(in the rows, 128 means zero)
Each path below is one point turned by a fixed rotation once a step. After each direction that follows a path, write how fast that rotation turns it, in degrees per step (0 if it stays still).
Each turn is a multiple of 5 degrees from 10 to 175, or 0.
Each row of a path follows its step; steps can be skipped.
Rotation 1:
step 2: [129 128 138 131 131 129 135 140 134 133 147 127 134 139 129 135 127 136
 126 117 121 122 128 131 121 135 129 127 121 120 122 123 129 119 118 136
 133 140 129 124 124 124 124 131 137 129 122 116 112 122 126 130 122 119
 131 131 131 128 120 140 133 127 122 132 124 130 129 126 129 124 115 140
 122 117 126 125 128 123 123 123 132]
step 11: [134 133 133 117 121 133 130 126 122 116 136 131 120 135 131 140 134 128
 133 130 125 122 131 136 138 131 124 129 115 121 131 127 122 123 127 139
 126 120 142 124 131 127 133 114 127 130 125 114 119 128 124 131 132 123
 134 131 125 123 132 134 122 133 138 133 135 133 121 129 134 122 134 140
 130 125 131 137 137 117 129 121 136]
step 12: [142 136 141 131 128 141 124 133 125 130 132 126 131 134 119 128 134 143
 131 124 124 124 131 136 125 131 125 133 128 140 119 129 123 117 136 140
 124 125 133 128 126 131 134 138 124 123 126 134 120 126 145 118 132 127
 126 116 127 121 138 133 122 127 124 126 125 125 134 117 126 128 132 123
 119 126 122 140 134 121 131 131 124]
step 18: [128 130 134 140 132 127 132 120 127 126 127 122 126 136 132 125 123 143
 131 128 130 117 132 134 133 114 124 122 123 131 129 127 136 123 131 129
 126 139 127 140 129 141 135 134 130 122 138 128 137 134 130 135 129 132
 120 133 131 128 130 125 146 132 130 116 118 119 129 136 123 130 132 123
 123 123 119 115 135 127 130 120 124]
step 23: [136 136 136 115 126 134 130 136 124 126 134 135 139 132 127 135 122 127
 127 136 140 130 122 132 120 126 115 126 126 127 133 128 129 139 130 133
 130 135 144 127 137 130 132 123 128 120 121 137 123 133 129 124 128 131
 127 127 119 132 138 130 132 125 129 121 129 142 122 131 142 125 125 130
 116 126 120 124 119 138 140 120 132]
step 24: [119 128 136 125 130 117 136 130 127 119 129 125 133 131 129 134 129 127
 129 128 135 141 135 130 118 128 115 123 133 135 114 127 135 129 132 143
 139 126 117 123 127 131 126 134 134 130 135 134 128 130 128 126 132 123
 131 119 126 124 136 125 118 115 121 119 123 125 128 143 128 126 130 121
 120 119 135 126 133 116 138 131 124]
step 30: [114 127 138 133 127 123 119 130 133 117 132 124 124 133 125 134 136 126
 133 124 130 123 119 122 129 138 130 128 128 129 123 135 129 111 125 123
 123 125 128 127 125 138 132 118 123 130 133 131 145 123 127 138 123 116
 130 138 132 126 124 136 133 137 131 125 117 131 126 136 123 127 133 134
 124 118 121 124 129 119 137 141 129]
[127 128 127 128 128 127 127 128 129 129 128 128 126 132 130 124 125 128
 128 130 128 128 132 128 130 128 131 128 130 126 128 128 131 128 128 129
 127 130 127 127 128 127 128 127 128 128 126 125 129 127 126 127 126 128
 127 129 126 127 127 127 130 129 128 128 128 127 126 129 126 129 128 131
 128 127 127 128 128 126 128 127 126]
95
Rotation 2:
step 16: [123 128 129 132 124 123 127 119 124 122 133 125 120 134 130 117 139 113
 132 135 116 120 130 125 123 122 124 132 126 144 122 124 138 134 124 131
 134 132 134 131 123 128 136 131 121 125 129 141 124 131 140 133 128 120
 126 139 136 126 133 128 133 119 116 118 121 133 132 123 125 124 122 138
 117 124 128 121 130 132 125 134 124]
step 21: [124 130 125 136 128 120 124 119 117 122 120 123 123 131 127 122 126 116
 134 119 133 125 146 138 120 131 134 124 118 137 131 122 118 128 126 123
 136 124 131 118 118 128 133 131 119 123 123 135 123 132 123 119 130 124
 123 129 131 133 134 119 140 132 133 128 137 124 137 126 133 134 127 139
 117 128 125 122 127 137 118 134 120]
step 24: [122 134 127 137 132 127 120 116 132 128 132 118 115 133 135 119 125 122
 127 132 126 128 135 137 117 123 120 129 131 140 122 120 123 129 128 131
 128 128 125 133 124 119 128 126 128 122 121 138 121 135 132 134 128 128
 130 141 114 121 140 125 130 125 129 122 130 130 139 111 127 126 125 133
 122 127 126 122 133 141 124 121 117]
step 28: [120 126 132 135 125 121 120 119 123 128 115 131 131 124 124 117 125 122
 125 124 130 124 122 133 120 135 135 142 113 127 125 127 138 125 123 133
 131 126 135 124 120 133 137 128 132 116 132 138 128 133 122 116 134 116
 130 131 133 121 143 129 135 123 129 123 137 127 129 121 134 126 127 132
 115 121 120 122 130 134 122 129 128]
step 30: [122 117 135 137 131 126 124 129 128 130 132 121 113 135 128 130 122 121
 131 124 136 133 130 125 135 132 131 129 128 140 119 114 122 136 118 138
 129 135 133 133 115 129 130 120 125 126 123 136 123 132 132 118 133 122
 118 140 134 140 133 114 129 136 130 131 134 130 135 131 133 133 123 127
 128 118 129 119 122 136 120 126 127]
step 33: [127 130 132 135 131 129 117 125 119 136 122 130 116 120 123 129 119 126
 138 131 123 136 128 132 120 138 130 124 119 144 126 119 127 133 131 129
 137 128 122 126 114 122 141 136 138 124 132 139 116 132 130 123 138 131
 132 143 121 129 129 119 121 135 127 127 134 132 136 122 128 128 128 124
 121 130 132 125 129 130 132 122 129]
step 34: [122 131 129 129 135 127 120 135 129 122 126 133 122 122 115 128 116 123
 131 128 120 132 126 120 131 127 119 130 127 130 120 126 135 118 133 125
 131 138 135 131 125 127 125 138 127 130 133 145 125 139 128 122 131 118
 142 142 141 129 123 132 125 120 123 134 131 123 139 128 133 128 125 139
 117 119 125 117 128 135 127 124 128]
[128 128 128 129 127 127 128 129 125 125 128 127 128 128 128 126 129 126
 126 128 127 129 126 130 127 128 127 127 129 129 129 131 128 131 127 126
 129 125 127 127 129 129 132 127 127 128 128 129 129 129 125 128 126 128
 128 128 125 127 130 130 128 129 132 127 130 127 126 128 125 127 128 129
 128 128 128 127 128 131 129 128 129]
95
[126 126 129 128 129 126 128 126 129 127 129 128 130 127 126 128 128 127
 127 127 127 130 129 128 129 130 128 127 126 129 129 129 128 125 129 127
 126 129 131 125 131 129 126 128 129 124 129 130 128 127 128 127 129 129
 129 128 128 128 127 130 127 128 129 130 130 129 129 127 127 126 128 129
 127 128 130 128 131 126 132 128 131]
45
[130 129 126 129 128 127 125 127 127 129 127 125 131 131 129 128 129 127
 126 128 128 125 128 130 127 129 128 131 128 129 129 128 129 127 128 128
 130 128 128 127 129 128 125 128 128 124 128 128 127 126 128 128 128 130
 130 129 126 125 129 128 130 127 126 126 127 129 128 131 129 128 131 129
 130 127 127 128 129 129 127 127 126]
95
Rotation 3:
step 2: [121 121 136 118 119 130 124 110 129 128 125 121 132 128 127 123 125 129
 132 121 142 118 136 133 126 133 135 129 129 134 126 109 130 130 130 129
 142 137 141 138 135 126 124 133 113 127 137 126 119 121 117 121 123 140
 133 123 125 133 121 129 124 125 128 140 122 129 131 130 132 129 121 137
 138 128 131 123 134 130 124 125 134]
step 12: [125 117 116 124 138 117 134 125 125 139 125 115 130 134 134 129 130 133
 134 119 134 128 131 129 125 135 124 142 137 126 132 133 124 121 131 131
 121 133 130 125 136 129 129 130 124 121 125 120 135 107 113 124 126 143
 125 119 125 133 125 133 130 120 137 118 130 126 131 116 128 126 129 130
 138 136 125 133 129 125 127 135 141]
step 19: [124 115 127 114 137 126 115 121 140 130 142 120 133 132 124 116 124 130
 128 126 122 128 135 131 128 122 124 134 126 130 133 120 125 126 134 126
 126 126 130 134 129 130 138 120 111 131 136 124 134 129 110 136 132 121
 124 122 128 132 123 136 131 127 130 135 123 130 144 129 133 125 129 118
 115 127 128 112 127 121 126 133 127]
step 21: [133 123 128 122 133 133 129 119 139 114 130 123 132 125 134 130 125 130
 123 133 118 112 130 131 130 136 134 123 137 125 128 107 133 129 126 126
 131 123 130 127 127 124 129 123 109 140 131 133 133 117 125 132 122 127
 118 127 133 127 128 129 142 135 130 133 111 140 121 127 126 137 117 120
 130 123 120 128 129 135 129 133 132]
step 28: [117 128 118 120 130 121 139 129 128 132 120 123 117 129 128 137 139 134
 124 129 131 121 132 134 127 138 130 136 132 129 136 133 124 113 137 131
 128 139 130 122 134 115 125 126 112 123 124 127 133 125 121 114 127 129
 124 133 132 130 132 133 123 128 132 122 116 128 126 130 127 129 115 126
 141 117 124 134 121 112 130 119 130]
step 32: [134 127 130 119 140 136 134 132 135 113 144 121 135 133 131 131 131 124
 124 125 140 118 128 139 132 135 132 137 137 117 124 114 134 120 130 127
 127 126 135 125 131 121 128 130 125 135 134 112 131 124 120 126 132 117
 123 133 131 127 123 133 123 118 133 138 111 125 125 125 122 125 135 135
 127 120 129 133 127 129 129 132 139]
step 34: [122 122 135 114 125 133 120 127 135 122 121 121 130 137 118 136 140 134
 128 114 137 132 131 131 133 119 136 139 143 121 123 122 123 130 134 127
 127 129 130 123 124 127 127 121 111 125 124 128 128 128 123 135 133 128
 138 133 140 139 120 127 140 127 122 139 117 134 135 131 120 123 130 125
 136 122 126 127 118 127 125 129 126]
[128 130 129 129 124 127 128 129 129 129 126 125 129 127 129 127 130 126
 127 126 126 127 130 127 127 128 129 127 127 127 129 128 129 129 129 127
 130 126 129 128 125 128 130 128 127 127 130 128 126 128 128 128 129 130
 129 129 129 131 126 126 128 128 126 130 128 127 129 128 128 126 128 128
 127 130 125 129 129 131 128 127 125]
90
[128 129 128 127 125 131 128 128 130 127 128 129 131 128 131 129 129 128
 127 131 131 127 127 127 130 129 126 128 128 124 129 128 128 130 127 126
 128 129 126 126 128 127 129 129 128 129 128 128 128 129 128 130 128 127
 131 126 125 129 127 130 128 130 129 128 127 127 129 130 131 130 128 127
 125 128 129 129 129 127 127 129 129]
135
[127 129 130 129 129 128 129 128 127 128 126 131 127 128 128 128 125 126
 126 127 129 127 128 129 128 133 127 127 127 127 128 130 129 129 126 127
 127 129 130 128 128 129 126 130 126 129 129 125 129 126 127 127 130 129
 125 128 128 128 128 125 127 129 129 131 126 127 127 130 130 130 128 128
 129 126 128 131 129 128 127 129 127]
95
Rotation 4:
step 1: [133 135 119 124 124 124 123 133 125 138 121 129 124 122 129 120 130 123
 120 109 115 125 126 135 132 121 119 140 124 137 119 126 116 127 137 133
 123 135 133 120 131 136 125 131 119 133 121 124 131 130 125 138 128 133
 134 128 122 129 129 129 129 112 126 121 125 123 122 126 136 128 129 122
 129 120 133 127 124 129 117 142 123]
step 3: [130 130 118 136 138 130 120 115 124 129 132 118 132 127 125 113 120 123
 122 120 117 132 120 131 135 129 126 124 124 137 128 121 129 114 141 130
 120 127 136 124 122 143 135 119 127 130 120 129 129 127 128 128 119 123
 125 133 133 132 130 128 127 123 110 138 128 126 126 117 131 124 126 121
 136 129 130 121 120 135 130 126 127]
step 7: [147 123 117 126 131 134 136 123 123 134 128 122 127 117 134 124 136 132
 129 119 120 130 121 130 134 118 131 126 121 128 133 131 122 128 135 125
 118 120 132 133 132 138 127 127 116 133 122 133 131 137 131 134 133 128
 126 124 129 122 130 129 120 112 131 129 122 123 123 125 118 126 137 142
 120 133 133 127 127 131 123 142 126]
step 9: [136 128 120 132 131 130 132 121 123 119 131 122 128 116 121 120 133 131
 116 125 127 133 140 134 123 125 132 138 116 129 126 119 123 121 138 121
 116 122 126 134 131 134 126 125 131 137 130 122 134 134 119 117 119 125
 124 123 128 121 136 136 127 125 112 128 127 118 127 123 132 130 128 123
 122 121 125 132 119 138 127 138 131]
step 11: [133 123 128 125 132 125 133 122 128 135 126 125 132 134 122 123 134 123
 126 131 122 119 124 124 129 124 136 131 126 124 126 118 112 114 132 125
 118 126 136 135 122 124 123 121 124 115 126 129 137 121 105 134 121 136
 129 126 132 121 127 127 122 123 124 137 121 116 123 119 128 127 132 118
 130 119 128 130 133 134 123 134 126]
step 12: [142 122 123 124 128 126 132 128 134 131 117 114 121 128 132 130 123 132
 129 118 127 121 125 127 132 119 125 126 131 134 127 124 126 127 135 130
 111 133 130 130 122 136 128 133 108 135 119 130 134 139 126 124 135 119
 123 124 130 134 128 134 132 128 122 120 139 124 123 114 118 135 131 130
 118 124 125 128 123 128 134 139 125]
step 32: [139 118 124 135 137 128 135 125 118 130 121 133 115 113 125 128 124 129
 130 135 125 126 121 132 135 118 135 134 124 133 133 121 117 118 120 131
 105 122 135 144 131 126 129 125 125 133 124 129 133 126 120 127 126 126
 130 129 128 126 120 125 123 124 131 124 119 116 123 127 123 129 124 132
 120 119 136 129 127 132 130 129 132]
[128 128 129 128 125 128 127 127 128 128 127 130 127 128 129 130 130 128
 128 128 126 127 128 127 130 130 128 128 128 128 129 129 128 126 126 128
 129 127 127 127 124 127 129 126 129 127 130 128 128 127 127 126 128 130
 132 130 126 131 125 129 125 123 129 126 126 127 129 129 127 129 128 128
 127 129 128 127 130 130 128 130 130]
120
[126 127 129 127 128 129 130 128 130 130 129 129 125 128 128 128 125 124
 126 130 128 129 130 128 127 127 129 126 127 128 126 129 127 128 127 129
 126 129 127 128 128 126 129 128 129 129 131 128 127 128 126 131 127 127
 129 128 128 127 129 125 126 125 129 127 127 126 127 130 130 126 126 126
 128 124 127 127 129 128 128 127 127]
155
[130 129 128 128 126 129 128 126 128 126 130 126 128 126 129 128 128 128
 127 130 128 132 129 124 128 127 125 128 129 129 127 126 127 129 130 127
 128 128 128 126 128 126 130 129 127 128 129 128 129 129 129 128 128 128
 129 129 128 128 127 127 130 126 126 127 131 128 130 126 126 127 127 128
 128 128 124 128 125 131 128 126 126]
120
